[149 209 148 158 122 145 171 128 149 120 118 127 154 167 206 130 114 133
 200] -> vovuk
[200 130 209 145 167 115 154 149 120 122 171 158 118 127 133 206 148 149
 128] -> remis
[ 91 148 108 135 124 122  99 142 189  89 134 145 136 196 122 102  88 116
 130] -> zon
[143 119  61 105 103 184 115 154 146 105 106 142 110 117 113  71  93 122
 124] -> fekav
perm: [130 116  88 102 122 196 136 145 134  89 189 142  99 122 124 135 108 148
  91]	zon
perm: [128 149 148 206 133 127 118 158 171 122 120 149 154 115 167 145 209 130
 200]	remis
perm: [114 118 120 122 127 128 130 133 145 148 149 149 154 158 167 171 200 206
 209]	vovuk
perm: [ 88  89  91  99 102 108 116 122 122 124 130 134 135 136 142 145 148 189
 196]	zon
perm: [206 154 200 130 149 118 167 114 128 209 149 133 145 122 148 127 158 171
 120]	vovuk
perm: [209 148 158 122 145 171 128 149 120 118 127 154 167 206 130 114 133 200
 149]	vovuk

[135 148 147 132 139 136 129 140 181 174 145 127 141 144 129 145 127] = Lun
[126 145 144 136 148 181 132 127 135 145 174 140 140 141 129 147 129] = letof
[174 139 126 136 140 147 145 127 129 135 145 148 141 181 144 132 129] = feguk
perm: [126 127 129 129 132 135 136 140 140 141 144 145 145 147 148 174 181]	letof
perm: [127 145 129 144 141 127 145 174 181 140 129 136 139 132 147 148 135]	Lun
perm: [127 127 129 129 132 135 136 139 140 141 144 145 145 147 148 174 181]	Lun
perm: [127 141 144 129 145 127 135 148 147 132 139 136 129 140 181 174 145]	Lun
perm: [129 127 136 145 126 135 147 144 145 148 141 174 139 132 140 181 129]	feguk
perm: [126 127 129 129 132 135 136 139 140 141 144 145 145 147 148 174 181]	feguk

[128 132 123 122 135 130 125 130 131 126 128 125 130 123 133 129 126 126
 125 120 128 123 134 119 131 130 122 122 129 125 145 123 123 125 117 117
 126 134 121 123 133 134] = tudi
[111  97 155 120 158 177 139 117 117 165 143  94 159 160 153  97 130 130
 129 171 100 138  90 121 115 141 141 156 118  36 144 103 114 147 108 142
 188 158 187 144 160 156] = veva
[130 108 158 159  90 117 144 117 111 141 129 143 115 158 103 120 139 138
 147 171 130 156  97 177 114 118 159 160 121 142  36 155 156 144 188 187
 141  94 165 153 100  97] = pifi
[141 129 145 135 148 122 120 123  66 119 123 137 139 168 135 137 146 129
 150 119 138 147 105 107 109 148 114 149 157 161 147 149 169 139 107 120
 153 138 111 116 129 102] = gurom
perm: [ 94 156 139 177  97 141 141  36 160 144 129 120 138 100 143 103 153 165
 121 118 130 188 160  97 142 158 117  90 187 158 156 108 111 159 130 155
 144 117 115 147 171 114]	veva
perm: [ 97 187 165 156 138 117  94 158 159 141 159 147  97 117 143 156 111 121
 141 144 144 130 139  36 108 142 130 100 160 118 114  90 188 177 103 129
 171 120 155 158 153 115]	pifi
perm: [123 125 117 134 125 130 117 145 122 130 125 130 123 120 131 128 123 130
 123 133 129 132 122 123 128 121 134 133 134 126 128 126 122 129 126 131
 123 125 126 125 135 119]	tudi

[130 127 150 101 150 129 161 132 107 116] : Nifu
[135 130 127 134 118 143 161 108 111 128] : boda
[108 128 161 143 130 118 128 111 134 135] : Mul
perm: [108 111 118 127 128 130 134 135 143 161]	boda
perm: [134 161 118 135 111 143 130 128 128 108]	Mul
perm: [161 108 111 128 135 130 127 134 118 143]	boda
perm: [116 107 132 161 129 150 101 150 127 130]	Nifu

[146 150 144 139 140 135 143 185 163 140 151 140 146 183 144 149 153 161
 136 141 151 144 137 146 137 145 150 142 139 163 136 155 148 143 165 147
 147 141 137 141 155 169 155 154 146 153 142 152 161 156 167 156] -> Goso
[142 137 144 183 141 153 140 146 140 167 140 156 135 143 151 155 137 161
 165 163 185 152 148 149 146 153 144 142 150 137 142 161 148 136 141 150
 151 136 163 143 155 169 154 139 144 156 139 146 146 147 145 155] -> levu
[185 143 143 151 142 161 141 183 148 148 141 135 147 142 140 136 152 163
 146 146 150 153 136 153 137 149 155 145 139 161 140 137 163 137 155 146
 139 165 167 144 155 156 150 146 151 154 140 144 141 144 169 156] -> fid
perm: [169 156 185 143 143 151 142 161 141 183 148 148 141 135 147 142 140 136
 152 163 146 146 150 153 136 153 137 149 155 145 139 161 140 137 163 137
 155 146 139 165 167 144 155 156 150 146 151 154 140 144 141 144]	fid
perm: [135 136 136 137 137 137 139 139 140 140 140 141 141 141 142 142 143 143
 144 144 144 145 146 146 146 146 147 147 148 149 150 150 151 151 152 153
 153 154 155 155 155 156 156 161 161 163 163 165 167 169 183 185]	Goso
perm: [156 146 150 144 139 140 135 143 185 163 140 151 140 146 183 144 149 153
 161 136 141 151 144 137 146 137 145 150 142 139 163 136 155 148 143 165
 147 147 141 137 141 155 169 155 154 146 153 142 152 161 156 167]	Goso
perm: [153 140 156 169 149 143 140 146 153 136 154 142 140 141 161 152 139 167
 161 137 155 155 148 185 146 136 144 147 163 165 141 137 143 145 156 155
 139 137 146 135 150 148 142 146 151 151 183 144 144 150 163 142]	levu
perm: [156 167 156 161 152 142 153 146 154 155 169 155 141 137 141 147 147 165
 143 148 155 136 163 139 142 150 145 137 146 137 144 151 141 136 161 153
 149 144 183 146 140 151 140 163 185 143 135 140 139 144 150 146]	Goso
perm: [144 169 156 185 143 143 151 142 161 141 183 148 148 141 135 147 142 140
 136 152 163 146 146 150 153 136 153 137 149 155 145 139 161 140 137 163
 137 155 146 139 165 167 144 155 156 150 146 151 154 140 144 141]	fid
perm: [142 137 167 151 169 148 144 136 140 155 155 156 146 140 137 139 145 143
 140 185 148 152 153 155 146 137 161 165 135 139 163 143 161 144 156 141
 146 144 183 154 141 150 163 146 149 141 151 136 147 142 153 150]	fid

[142 139  70 135  68 154  74  59  56] : fuf
[154 139  56 135  50  68  74  59 141] : sumub
[140 135 141  59  74  56  50 154  68] : zegat
[ 68  57 141 154 140  50  74  59 135] : tuz
perm: [135 154  50  74  56  59 140 141  68]	zegat
perm: [ 68 154  50  56  74  59 141 135 140]	zegat
perm: [ 56  50 154  68 140 135 141  59  74]	zegat
perm: [ 50  59  74 141 154 135  68  56 139]	sumub
perm: [ 59  74  56  50 154  68 140 135 141]	zegat
perm: [ 74  59  56 142 139  70 135  68 154]	fuf
perm: [141 154 139  56 135  50  68  74  59]	sumub

[ 97 116 164 132]  bod
[163  97 132 116]  paru
[ 94 109 146 149]  mes
[132  96 163 116]  gasaf
[132 116  97 163]  Funid
perm: [116 163  96 132]	gasaf
perm: [116  96 163 132]	gasaf
perm: [ 96 116 132 163]	gasaf
perm: [116 132  96 163]	gasaf
perm: [149 109 146  94]	mes

[ 57 139 130  87 218] : vusa
[196 154 217  41  39] : sotaz
[ 48  94  70 167  91] : tov
[ 39 120 174 204 184] : mazer
[130  57 217  87 139] : poku
[ 91  70  94 166  48] : kofo
[217  39 195  41 154] : giz
[162 120 197 156 170] : Zelus
[215 151 160 144  84] : Nipu
[ 85 144 160 151 215] : fuga
perm: [218  87 130 139  57]	vusa
perm: [ 57  87 130 139 217]	poku
perm: [ 84 144 151 160 215]	Nipu
perm: [ 91  94  70 167  48]	tov
perm: [151 215  85 144 160]	fuga
perm: [ 39  41 217 154 196]	sotaz

[152 125  99  77] = gigiv
[211  48 197 103] = goz
[230 146 187 211] = fikin
[216  69 202 128] = Babet
[ 98  78 136  68] = Nuvi
[ 99 126 152  77] = vuluk
perm: [ 68  78  98 136]	Nuvi
perm: [211 187 146 230]	fikin
perm: [ 69 128 202 216]	Babet
perm: [126 152  77  99]	vuluk

[139 139 155 144 118 122 134 127 119 134 108 121 139 125 113 148 132  91
 129 133 120 136 140 116 113 130 112 123] -> Mor
[127 148 137 141 104 125 137 121 105 135 104 132 156 127 107 159 124  86
 118 119 115 130 128 124 132 110 121 122] -> Lemo
[128 146 138 142 105 124 137 123 106 133 105 131 154 128 107 158 125  87
 119 119 115 130 128 124 131 112 119 122] -> zelo
[ 59 135 148 140 113 120 110 128 120 187 156 165  94 141 165 136 147 126
 162 134  89 133 103 132  90 128 146 218] -> tage
[ 57 136 148 139 113 119 110 129 122 189 158 166  94 142 166 134 147 125
 162 135  90 133 105 131  91 127 146 217] -> ripi
[116 122 173 102 139 125  70  50 108  86 105 217  97 140 115  67 145  59
 195 141 144 102 187 135 129 160 161  50] -> vemi
[ 59 134 149 140 113 119 109 128 122 188 156 166  94 142 164 134 147 126
 162 135  90 132 104 132  91 126 147 218] -> rotiz
perm: [ 87 105 105 106 107 112 115 119 119 119 122 123 124 124 125 128 128 128
 130 131 131 133 137 138 142 146 154 158]	zelo
perm: [147 140 132 146 134 165 113 136 141 120 148  94 162 128 110  90 128 126
 120  59 135 103  89 156 165 187 133 218]	tage

[133 121 135 123 126 128 123 132 122] -> Fiv
[ 93  92 152  37  57  37  72 119  52] -> dud
[ 93 152  36 119  72  56  92  52  37] -> boban
[136 126 133 121 122 123 132 123 128] -> kobon
[202 151 205 159 112 151 128 142 202] -> kap
[ 52  92  57 119  36 152  72  93  37] -> Mudi
perm: [121 122 123 123 126 128 132 133 135]	Fiv
perm: [ 36  37  52  56  72  92  93 119 152]	boban
perm: [ 52  92  72 152  36  57  93  37 119]	Mudi
perm: [121 122 123 123 126 128 132 133 136]	kobon
perm: [128 123 132 123 122 121 133 126 136]	kobon

[152 203 113 162]  Vosin
[136 147 113 162]  zak
[113 162 146 136]  ratam
[147 135 113 162]  Zikam
[136 114 162 147]  Dep
perm: [113 136 146 162]	ratam
perm: [162 136 147 113]	zak
perm: [113 135 147 162]	Zikam
perm: [147 162 136 113]	zak
perm: [147 136 162 114]	Dep

[134 138 121 128 129 126 130 130 129 111 140 132 134 118 151 121 115 126
 131 121 101 130 118 108 118]  Poba
[166 127 174 125 128 118 123 169 124 101 142 159 145 152 209 131 109 137
 135 103 142 110 135 141 137]  rito
[ 96 132 125 132 128 110 127 119 133 121 141 153 103 149 120 168 136 136
 127 122 162 141 148 181 126]  Libo
[141 127 169 135 166 109 103 124 118 110 128 131 101 142 174 142 135 137
 125 145 123 137 160 209 152]  Bom
perm: [ 96 103 110 119 120 121 122 125 126 127 127 128 132 132 133 136 136 141
 141 148 149 153 162 168 181]	Libo
perm: [101 103 109 110 118 123 124 125 127 128 131 135 135 137 137 141 142 142
 145 152 159 166 169 174 209]	rito

[142 140 105 135 124 163] : Nel
[167 147 141 156 130 179] : paf
[156 167 179 147 135 130] : zigol
[175 117 141  96 186 135] : zutu
[141 117  96 187 135 175] : muk
[141 166 156 147 130 179] : nokeg
[135 166 156 147 130 179] : gor
[132 123 142 194 141 153] : madem
perm: [105 124 135 140 142 163]	Nel
perm: [179 130 156 141 147 167]	paf
perm: [141 156 130 179 167 147]	paf
perm: [130 141 147 156 166 179]	nokeg
perm: [179 130 147 156 166 135]	gor
perm: [135 175 141 117  96 187]	muk

[172 169 110 125 135 142 124 128 141  97 115 177  86 147 102 128 103 102
 127 124 125 130 155 145  95] : biv
[172 110 130 128 147 125  95 102  97 124 125 128 145 124 142 155 136 102
  86 115 141 127 169 177 103] : Tivod
[115  95 172 124 155 177 142 128 125 102 136 128 103 147  85 145 125 169
 102 110 130 124  97 141 127] : kadi
[128  97 115 172 145 110 102 125 155  95 177 136 147 142 141 169 126 130
 102 147  85 103 125 124 128] : tofom
[ 85  97 136 127 172 128 124  95 141 115 124 102 145 102 142 130 147 110
 155 177 103 168 125 128 125] : Vus
perm: [ 85  95  97 102 102 103 110 115 124 124 125 125 127 128 128 130 136 141
 142 145 147 155 169 172 177]	kadi
perm: [124 128 128  97 115 172 145 110 102 125 155  95 177 136 147 142 141 169
 126 130 102 147  85 103 125]	tofom
perm: [125 128 125 168 103 177 155 110 147 130 142 102 145 102 124 115 141  95
 124 128 172 127 136  97  85]	Vus
perm: [ 86  95  97 102 102 103 110 115 124 124 125 125 127 128 128 130 136 141
 142 145 147 155 169 172 177]	Tivod
perm: [127 141  97 124 130 110 102 169 125 145  85 147 103 128 136 102 125 128
 142 177 155 124 172  95 115]	kadi

[124 141 152 122 114 122 129 125 145 113 141 114 117 119 126 128 141 126
  96 130 113  93 140 117 125 118 145 133 103 133 130 130 118 140 127 125] -> susot
[113 129 126 131 131 127  93 116 113 106 151 121 121 104 107 114 136 138
 114 124 132 111 111 133 111 123 121 128 122 119 148 135 117 166  97 121] -> motum
[156 177 117 141 127 123 120 131 113 109 164 121 147 160 149 147 136 129
 148 133 137  98 141 105 101 129 134 111 122 131 123 155 119 146 153 128] -> Mut
[101 117 136 131 139 120 134 105 111 172 181 129 111 134 160 123  76 116
 127 112 141 147  99 123  95 167 133 131 118 146  65 150 116 142 123 120] -> murub
[113 120 129 130 135 112 121 129 128 104 125 130 113 120 114 119 143 128
 105 117 135 123 126 132 117 144 117 124 122 110 150 136 109 139 120 121] -> lofu
[156 141 129 117 120 134 101 136 111 133 177 122 122 109 131 164 119 131
 128 141 129 113 147 123 149 123 127 146 147 155 137 104 148 153  98 160] -> kon
[113 120 129 130 135 112 121 129 128 104 125 130 113 120 114 119 143 128
 105 117 135 123 126 132 117 144 117 124 122 120 123 121 132 132 111 130] -> buzi
[145 126 129 133 122 125 140 140 133 113  96 122 118 130 125 118 127 126
 124 145 119 117 152 130 141 114 125 130 128 117 113  92 141 103 141 114] -> daz
[134 141 119 127 141 149 136 137 113 101 133 177 123 164 153 122 122 117
 111 147 155 156 131 129 146  98 109 148 147 105 128 121 123 160 131 129] -> zezo
perm: [160  98 153 148 104 137 155 147 146 127 123 149 123 147 113 129 141 128
 131 119 164 131 109 122 122 177 133 111 136 101 134 120 117 129 141 156]	kon
perm: [ 93  96 103 113 113 114 114 117 117 118 118 119 122 122 124 125 125 125
 126 126 127 128 129 130 130 130 133 133 140 140 141 141 141 145 145 152]	susot
perm: [104 105 111 112 113 113 114 117 117 117 119 120 120 120 121 121 122 123
 123 124 125 126 128 128 129 129 130 130 130 132 132 132 135 135 143 144]	buzi
perm: [ 98 101 105 109 111 113 117 119 121 122 122 123 123 127 128 129 129 131
 131 133 134 136 137 141 141 146 147 147 148 149 153 155 156 160 164 177]	zezo
perm: [121 120 139 109 136 150 110 122 124 117 144 117 132 126 123 135 117 105
 128 143 119 114 120 113 130 125 104 128 129 121 112 135 130 129 120 113]	lofu
perm: [129 131 160 123 121 128 105 147 148 109  98 146 129 131 156 155 147 111
 117 122 122 153 164 123 177 133 101 113 137 136 149 141 127 119 141 134]	zezo
perm: [122 125 140 140 133 113  96 122 118 130 125 118 127 126 124 145 119 117
 152 130 141 114 125 130 128 117 113  92 141 103 141 114 145 126 129 133]	daz

[137 154 182 135 159  97 142 181 101 165 118 161 171 131] : nudov
[132 102  60 153  92 222 150  68 222 200 162 148 207 188] : Kune
[162 148 200 153 207 132  92 102 223  60  68 188 222 150] : vaze
perm: [102  60 148 162 150 222 207 188 132 153 222  92 200  68]	Kune
perm: [135 159  97 142 181 101 165 118 161 171 131 137 154 182]	nudov
perm: [ 60  68  92 102 132 148 150 153 162 188 200 207 222 222]	Kune

[132 197 123 168 108 155 130 139 175 134 115 131 144  89 129 125 135 152
 159 138 106 104 142 131 160 178 123] -> Bofu
[193 119 123 171 172 114  99 125  98 194 139 164 157 180 126 168 149 152
 152 119 175 158 149 136 133 143 201] -> fugo
[149  98 171 152 201 168 149 193 123 175 114 136 172 193 164 126 143 139
 157 119 119 152 125 133  99 158 180] -> bebav
perm: [ 98  99 114 119 119 123 125 126 133 136 139 143 149 149 152 152 157 158
 164 168 171 172 175 180 193 193 201]	bebav
perm: [ 98  99 114 119 119 123 125 126 133 136 139 143 149 149 152 152 157 158
 164 168 171 172 175 180 193 194 201]	fugo
perm: [119 158 149 193 139 126 152 114 157 193 133 136 201 143  98 164 171 125
 180 123 172 152  99 149 168 119 175]	bebav
perm: [139 123 171 152 149 175 126 164 143 119 157 136 194 168 201 193 152 158
 133 119 180 125 172  98  99 114 149]	fugo

[137 124 126 125 128 140 127 120  87  91 129 141 120  80 124 193 135 110
 132 129 113 129 131 127 115 119 127 130 105 210 125 125 131 137 136] : taza
[131  87 135 127 126 129 120 115 136 127 131 129 137 124 210 113 105  80
 132 119 131  91 129 128 125 120 127 110 193 124 140 125 141 137 125] : Rone
[120 137 127 110 129 210 130 140 141 129 131 193 124 127 115 125 105  91
 126 129 125 125 136 131 127 124 119 128  80 135 131  87 136 120 113] : fudab
perm: [136 137 124 126 125 128 140 127 120  87  91 129 141 120  80 124 193 135
 110 132 129 113 129 131 127 115 119 127 130 105 210 125 125 131 137]	taza
perm: [124 127 115 125 105  91 126 129 125 125 136 131 127 124 119 128  80 135
 131  87 136 120 113 120 137 127 110 129 210 130 140 141 129 131 193]	fudab
perm: [126 136 115  87 129  91 120 141 135 131 131 127 119 124 124  80 130 128
 193 125 120 105 127 137 131 125 136 140 127 113 129 210 129 110 125]	fudab
perm: [130 124 131 113 110 125 135 140 131  80  91 127 120 115 119  87 125 136
 141 128 137 120 210 125 124 126 129 127 136 129 129 105 127 131 193]	fudab
perm: [136 137 131 125 125 210 105 130 127 119 115 127 131 129 113 129 132 110
 135 193 124  80 120 141 129  91  87 120 127 140 128 125 126 124 137]	taza
perm: [125 131  87 135 127 126 129 120 115 136 127 131 129 137 124 210 113 105
  80 132 119 131  91 129 128 125 120 127 110 193 124 140 125 141 137]	Rone
perm: [105 137 129 127 113 130  91 126 131 128 135 125 140  80 110 129 137 125
 124 210 129  87 141 124 127 132 115 119 131 120 127 125 136 193 120]	taza

[129 148 114 128 107 130 120 118 155  96 167 113 122 128 125 133 154 105
 130 173  99 117 121 109 128 128 161  90 128]  vubi
[128 102 144 128 114 128 122 148 130 102 132 115 125 128 150 144 185 136
 128 128 141 146 140 126 126 128 131 103 128]  mobe
[119 150 128 129  81 127  96 123 128 128 128 161 159 140  79 190 127 126
 128 128 121 122 131 109 128 123 121 137 170]  gir
[151 144 128 137 129 150 148 120 139 136 128 138 107  49 128 136 139 128
 128 144 144 173  88 123 129 128 135 101 137]  nonoz
[128 137 140 128  96 127 160 131 123  81 122 190 150 128 127 126 123 161
 128 119 170 129 121 109 128 128 121  79 128]  kasi
[128 119 137 128 139 129  88 135 136 144 138  49 101 128 151 148 173 123
 129 139 107 136 144 144 128 128 137 150 128]  Susep
perm: [136 144 144 128 128 137 150 128 128 119 137 128 139 129  88 135 136 144
 138  49 101 128 151 148 173 123 129 139 107]	Susep
perm: [102 102 103 114 115 122 125 126 126 128 128 128 128 128 128 128 128 130
 131 132 136 140 141 144 144 146 148 150 185]	mobe
perm: [132 115 125 128 150 144 185 136 128 128 141 146 140 126 126 128 131 103
 128 128 102 144 128 114 128 122 148 130 102]	mobe
perm: [131 103 128 128 102 144 128 114 128 122 148 130 102 132 115 125 128 150
 144 185 136 128 128 141 146 140 126 126 128]	mobe
perm: [ 49  88 101 107 119 123 128 128 128 128 128 128 129 129 135 136 136 137
 137 138 139 139 144 144 144 148 150 151 173]	Susep
perm: [128 131 102 144 141 128 148 132 128 136 114 144 150 128 126 102 128 140
 128 122 185 128 146 130 128 103 126 125 115]	mobe
perm: [127 129 131 109 128 128 170 121 128 121 150 127  96 126 190 128 161 123
 123  81 128 122 128 160 119 128 137 140  79]	kasi

[116 165 102  76 204 154 127 157 160 142] = zusi
[142 116 165  76 103 160 157 204 127 154] = kovi
[103 142 116 204 165 157 154 160  76 126] = nabib
perm: [154 160  76 126 103 142 116 204 165 157]	nabib
perm: [160 102  76 154 204 142 116 165 157 127]	zusi
perm: [ 76 103 116 126 142 154 157 160 165 204]	nabib
perm: [142 160 157 127 154 204  76 102 165 116]	zusi
perm: [ 76 102 116 127 142 154 157 160 165 204]	zusi
perm: [165 103 154 204 127 142 116  76 160 157]	kovi

[187 134 191 107] -> Vomag
[149  29  54  57] -> kig
[149  57  30  54] -> rosod
perm: [ 57  30  54 149]	rosod
perm: [107 191 134 187]	Vomag
perm: [107 191 187 134]	Vomag
perm: [ 54  57 149  29]	kig

[128 106 130 120 118 160  93 174 119 120] -> gufus
[105 141 112 127 194 108 158 148 128 144] -> baros
[128 125 128 122 125 129 121 128 117 121] -> Rifam
[128 149 130 104  97 148 160 155  90 106] -> Logud
[158 108 127 112 148 143 141 105 128 194] -> nesa
[ 97 148  89 149 106 160 104 155 128 130] -> les
[128 121 121 122 128 125 129 125 128 118] -> vuv
[105 141 144 112 147 108 194 158 127 128] -> molis
perm: [155 148 104  97 130 160 128 149  89 106]	les
perm: [120 119 174  93 160 118 120 130 106 128]	gufus
perm: [106  90 155 160 148  97 104 130 149 128]	Logud
perm: [144 128 148 158 108 194 127 112 141 105]	baros
perm: [158 194 144 108 148 112 105 141 127 128]	baros
perm: [ 90  97 104 106 128 130 148 149 155 160]	Logud
perm: [121 117 128 121 129 125 122 128 125 128]	Rifam

[157  85  99 217  84 165 205 143] -> babur
[135 151  42 152 191 166  91  82] -> Nim
[130  76  95 177  83 142 178 154] -> dulep
[137  98  88 165 113 191 214 130] -> fevim
[126  67  98 173  93 169 190 145] -> boziv
[ 98 165 129 214 137 113 191  88] -> Buf
[165  85  84 142 205 217  99 157] -> Kas
[142  62  95 213  65 138 194 161] -> nalu
[135  42  91 191  82 152 166 152] -> Lagi
perm: [ 84  85  99 143 157 165 205 217]	babur
perm: [161 194 138  65 213  95  62 142]	nalu
perm: [ 82 135 151  42 152 191 166  91]	Nim
perm: [130 214 191 113 165  88  98 137]	fevim
perm: [152 166 152  82 191  91  42 135]	Lagi
perm: [143 157  85  99 217  84 165 205]	babur
perm: [166  82  42 135 191  91 152 152]	Lagi

[ 98 139 140  98  99 139  99 172  98 106 104  97 140 167]  vuzed
[141 120 130 141 140 139 126 126 140 126 126 141 116 124]  vovu
[222  79  99 222 216 146 143 103 219 142 150 221  68 114]  liva
[134 123 126 134 135 137 134 134 135 136 137 135 123 141]  dera
[194 178 183 179 177 140 137  63 180 211 114  68  66  56]  bet
[114 142  99 216 222 146 103 143 222  68 219 150 222  79]  Neka
[178  63 140 177 183 137  56 194 180  66  68 178 114 211]  Pog
[140 140 130 126 141 127 124 141 126 126 141 120 116 139]  zod
[ 99 153 160  99  97 111 114 113  97  99  92  99 131  94]  rig
[118 135 104 118 123 141 168 138 121 180 183 120 132 152]  tibud
[178  63 140 177 183 137  56 194 180  66  68 178 157 211]  vav
perm: [152 132 120 183 180 121 138 168 141 123 118 104 135 118]	tibud
perm: [ 68 178 114 211 178  63 140 177 183 137  56 194 180  66]	Pog
perm: [127 141 141 141 140 139 116 130 126 126 120 126 140 124]	zod
perm: [141 123 135 137 136 135 134 134 137 135 134 126 123 134]	dera
perm: [116 120 124 126 126 126 126 130 139 140 140 141 141 141]	vovu
perm: [114 222  79  99 222 216 146 143 103 219 142 150 221  68]	liva

[156 192 140 145 125]  Miv
[139 151 128 128  89]  vas
[139 192 125 156 145]  ludes
[171 180 139 128 148]  Semeb
perm: [148 171 180 139 128]	Semeb
perm: [125 139 145 156 192]	ludes
perm: [192 140 145 125 156]	Miv
perm: [125 156 192 140 145]	Miv
perm: [148 128 139 180 171]	Semeb

